Each row has a name. Each piece below is followed by the name of the row it came from, unless a question asks for something else. Each question is about the rows just above it.

k_349: [-24.1 -15.2 -13.3  -7.4]
k_124: [ 22.1 -13.4 -40.3  33.2]
k_762: [-21.3 -13.6 -13.0  -3.9]
k_834: [-13.4  22.1 -35.0  28.9]
k_983: [69.2 29.8 81.4 55.9]
k_897: [ 63.2 -35.0  22.1  49.7]
Which row holds [-13.3 -15.2] read backwards? -> k_349
Which row holds [-13.0 -13.6] read backwards? -> k_762
[ 22.1 -13.4 -40.3  33.2] -> k_124
[-13.4  22.1 -35.0  28.9] is in which row? -> k_834
Which row holds this, read backwards? [-40.3 -13.4] -> k_124
Which row holds [-40.3 -13.4  22.1] read backwards? -> k_124
Which row holds this, read backwards? [-35.0  22.1 -13.4] -> k_834

k_910: [-16.8  46.4  58.9  80.8  33.5 -22.4 -46.5 -34.7]
k_802: [ 33.5 -22.4 -46.6 -34.7  46.6  58.9  80.8  33.5]
k_762: [14.3 27.4 48.4 65.7  4.4 -8.5 20.5 55.2]
k_834: [ 26.1  -5.3 -79.0   3.1  42.1  36.8  -9.5  19.9]
Which row holds this, read backwards? [ 33.5  80.8  58.9  46.6 -34.7] -> k_802
Which row holds [58.9 46.4] read backwards? -> k_910
Which row holds this, read backwards? [-34.7 -46.5 -22.4  33.5] -> k_910
[ 33.5 -22.4 -46.6 -34.7  46.6  58.9  80.8  33.5] -> k_802

k_849: [ 12.9 -35.5  13.3 -15.8 -18.7  33.0   3.3  -5.4   3.6 -11.7]
k_349: [-31.9  77.6 -30.0  33.9  38.4 -69.1 -12.6   7.9 -12.3  26.3]
k_114: [-1.0  5.2 -3.8  2.1  4.3 -4.2 -3.0 -1.8 -1.2  2.3]
k_910: [ 33.9 -28.0  31.9   0.0 -24.5  42.2  -6.0  15.8  18.9 -47.2]
k_983: [-19.0  -1.6 -13.7 -10.3   4.8 -11.1   9.4 -13.7 -12.6  28.5]
k_897: [  9.6  12.0   9.9  12.9  -2.6   3.1 -13.4  10.1   1.9 -22.3]
k_802: [ 17.8 -36.9   9.7 -15.0 -14.8  34.5   0.4  -8.3   5.2 -12.7]
k_834: [-17.2 -13.0 -14.9 -17.9   4.5  -8.3  18.4 -16.2  -9.3  34.3]
k_762: [-14.1 -19.4 -16.9 -19.8   2.5   1.4  10.3 -23.0 -10.2  32.0]
k_745: [  1.8 -20.0   2.9 -11.4  -8.7  15.2   3.9  -7.7  -3.0   1.5]
Which row holds this, read backwards? [ -9.3 -16.2  18.4  -8.3   4.5 -17.9 -14.9] -> k_834
Which row holds [ 3.1 -2.6 12.9  9.9 12.0  9.6] read backwards? -> k_897

k_849: [  9.5  -5.4  -3.5   0.4  12.5   5.8  -5.2   4.2  -1.2  -4.4  -3.2 -19.3
  -9.1   3.0  -9.5  -5.9 -32.3 -21.2  45.5   5.0   4.4   0.0  30.3  34.9
 -15.6  -4.8 -21.1  20.2 -43.3  -5.0 -15.1   8.2  17.5  30.2   5.1 -18.5
  24.0 -46.1  -7.1 -16.6  -8.7   5.2   8.8 -16.0 -11.9  -5.8 -49.8  25.7
   5.9 -15.6 -43.0  23.3   2.7   1.7  21.8  -3.6 -15.3 -11.2  45.5   0.3]
k_802: [-11.2  45.6   0.3   3.2  48.4  -2.9  10.2  23.1   5.6  35.3 -19.8  -7.9
   6.8 -11.1 -33.0  10.5  -1.2   3.2  19.9  27.0   1.0   4.5  19.6  29.6
 -28.0  16.4 -30.6   1.3 -56.8   2.3 -14.2  13.3   2.1  26.8  52.6  -7.1
  -2.1 -11.5  -6.3   0.5 -15.1  -0.6   1.2  -1.7 -11.1 -10.3   9.7  -5.4
  -4.7  -8.4  53.7  -7.7   2.3   0.6 -20.4  13.9   0.2 -16.8 -14.2   9.9]
k_745: [ 44.3  15.5  -3.5   0.4  12.5   5.8  -5.2   4.2  -1.2  -4.4  -3.2 -19.3
  -9.1   3.0  -9.5  -5.9 -32.3 -21.2  45.5   5.0   4.4   0.0  30.3  34.9
 -15.6  -4.8 -21.1  20.2 -43.3  -5.0 -15.1   8.2  17.5  30.2   5.1 -18.5
  24.0 -46.1  -7.1 -16.6  -8.7   5.2   8.8 -16.0 -11.9  -5.8 -49.8  25.7
   5.9 -15.6 -43.0  23.3   2.7   1.7  21.8  -3.6 -15.3 -11.2  45.5   0.3]
Which row holds [-5.4  9.7] read backwards? -> k_802
The row with [ 44.3  15.5  -3.5   0.4  12.5   5.8  -5.2   4.2  -1.2  -4.4  -3.2 -19.3
  -9.1   3.0  -9.5  -5.9 -32.3 -21.2  45.5   5.0   4.4   0.0  30.3  34.9
 -15.6  -4.8 -21.1  20.2 -43.3  -5.0 -15.1   8.2  17.5  30.2   5.1 -18.5
  24.0 -46.1  -7.1 -16.6  -8.7   5.2   8.8 -16.0 -11.9  -5.8 -49.8  25.7
   5.9 -15.6 -43.0  23.3   2.7   1.7  21.8  -3.6 -15.3 -11.2  45.5   0.3] is -> k_745

k_124: [-36.7  36.8 -63.7  14.3 -70.0  -7.5]
k_349: [-51.2  33.2  54.4   9.6  30.5 -18.4]
k_802: [ 75.3 -46.8 -56.4 -74.6 -51.7 -66.0]
k_745: [ 69.2  -9.7  32.7 -39.1  34.8 -39.3]
k_762: [-78.0 -25.8 -20.3 -32.4  63.4  23.4]
k_17: [  6.4  62.6   0.9 -40.7  -9.0  26.9]
k_834: [-57.6 -69.3  -2.8  60.4 -67.3  67.5]
k_910: [ 51.2  35.6 -81.3  21.5 -53.4  74.2]
k_849: [-38.7 -70.9  32.7 -39.3  34.8 -39.1]
k_114: [-36.1  10.3  18.7  31.9  61.8 -79.6]
Which row holds [ 14.3 -63.7] read backwards? -> k_124
Which row holds [18.7 10.3] read backwards? -> k_114
Which row holds [-39.3  34.8 -39.1  32.7] read backwards? -> k_745

k_349: [56.8 75.7 97.9  6.7]
k_910: [ 97.9   6.4 -48.1  24.6]
k_114: [ 84.9 -32.4  97.9   6.7]
[-48.1   6.4  97.9] is which row, read backwards? -> k_910
Where do [ 84.9 -32.4  97.9   6.7] appear? -> k_114
[75.7 56.8] is which row, read backwards? -> k_349
Which row holds [ 97.9 -32.4] read backwards? -> k_114
[-32.4  84.9] is which row, read backwards? -> k_114

k_114: [ -9.0   4.7  10.4  -4.1  -3.0  -8.9  -3.1   4.6  -0.1  -2.2  -7.1 -71.3
 -34.2  -0.9  26.7 -20.1  -0.9  -9.0  -2.6  -8.4   1.6  -5.2  -8.0  -3.8
   1.7   2.5 -12.9]
k_124: [  4.8  10.4   6.3  -6.3 -23.7   3.8 -19.2 -15.8   6.5  -4.1   5.2  19.7
  -2.0  -5.0  -1.5   1.8  15.4  25.1 -20.5   0.2  13.1  21.1 -15.5  -1.8
  16.8  -1.5   6.3]
k_910: [ 38.9  42.6  -4.4  12.9  40.5   5.1 -31.9 -45.4   6.4  11.7   6.9  26.7
  -0.9 -20.1 -71.3 -34.2 -12.4 -19.6 -40.3  21.1  -0.8  31.3 -21.2  -7.1
   4.6 -39.5 -28.7]
[-34.2 -71.3 -20.1  -0.9  26.7] is which row, read backwards? -> k_910
[ -2.0  19.7   5.2  -4.1   6.5 -15.8] is which row, read backwards? -> k_124
Which row holds [10.4  4.7] read backwards? -> k_114
Which row holds this, read backwards? [-3.8 -8.0 -5.2] -> k_114
[-2.2 -0.1  4.6 -3.1 -8.9 -3.0 -4.1] is which row, read backwards? -> k_114
Which row holds [-15.5  21.1  13.1   0.2 -20.5  25.1  15.4   1.8  -1.5  -5.0  -2.0] read backwards? -> k_124

k_802: [-51.9  49.2  44.1 -41.0   6.3 -21.3  55.6  22.6 -62.1  41.8  -8.8 -14.4
  32.4  11.0  -9.7 -50.5 -22.4  50.2]
k_849: [ 51.7 -17.3  -8.7  29.2  26.5  13.9 -10.0  29.9  -2.8 -47.7 -41.6  72.8
  21.8 -93.3  27.5  22.1   6.7   2.2]
k_834: [-40.4  51.7  42.0 -35.2  33.2 -21.1  46.0  37.4 -71.4  22.9  -8.8  -2.2
  30.9 -22.5   0.8 -49.5 -30.4  52.3]
Which row holds [-93.3  21.8] read backwards? -> k_849
[ -8.8  22.9 -71.4  37.4  46.0 -21.1  33.2 -35.2  42.0  51.7 -40.4] is which row, read backwards? -> k_834

